In the rows, zero is written as 128.
Each path is a new rotation, seen through one point. The rows after it are directions, each followed by how far the rotation turns it, in degrees a step (0 if it stays put).
Each turn is a multiple of 5 degrees from 10 to 175, or 0.
Each row of a path follows its step; steps can be skipped.
Path 1:
step 0: [124 136 126 126 133 133 119 123 130 129 125 131 139 126 127 134 136 120
 122 129 133 132 120 133 122 133 130 125 129 133 127 131 133 128 130 126
 129]
step 2: [131 128 130 126 133 135 125 129 134 137 130 128 123 124 134 120 129 127
 130 127 122 123 129 128 126 121 119 134 123 129 129 138 124 118 129 127
 126]
step 3: [129 121 129 128 124 136 123 136 129 132 128 124 122 124 129 123 140 131
 130 133 120 124 130 129 129 123 132 129 121 126 123 133 127 123 130 118
 124]
step 4: [127 117 124 129 125 125 124 137 118 127 128 121 132 124 129 134 135 127
 132 134 124 127 134 124 135 121 137 129 125 125 125 126 126 123 128 128
 125]
step 5: [128 123 123 122 137 124 125 125 116 129 126 123 129 128 124 129 126 122
 127 127 121 129 129 125 137 122 132 130 128 128 133 117 128 127 126 137
 121]
step 8: [132 137 128 126 123 126 128 128 137 130 126 126 123 130 121 126 128 129
 125 130 135 123 129 125 122 122 131 133 124 127 133 134 123 127 113 137
 132]
step 11: [125 121 134 125 128 121 120 126 124 131 132 131 133 125 124 125 127 118
 138 126 130 132 131 128 124 133 120 136 129 126 131 122 119 124 132 126
 129]
step 12: [130 129 137 122 129 118 126 131 127 133 124 132 123 122 128 122 130 117
 135 128 125 133 121 132 131 132 122 127 128 132 128 123 127 129 128 119
 123]
step 16: [120 126 123 126 124 135 132 128 131 132 121 130 131 121 124 128 133 123
 123 119 124 131 130 126 129 126 131 125 134 122 125 132 133 125 134 133
 140]
step 17: [120 130 130 129 128 135 130 133 130 136 127 125 133 129 121 123 128 125
 132 121 128 129 134 122 131 130 128 136 137 130 129 131 133 116 126 133
 132]
Speeds:
[128 125 130 127 125 129 127 127 130 126 128 126 125 127 132 128 129 129
 126 127 130 124 128 130 130 127 126 129 126 127 128 131 128 129 127 130
 130]
60
[130 130 130 127 128 126 125 128 130 128 131 129 128 127 129 131 129 126
 128 129 128 126 127 129 127 132 127 128 126 129 129 130 125 127 132 126
 127]
35
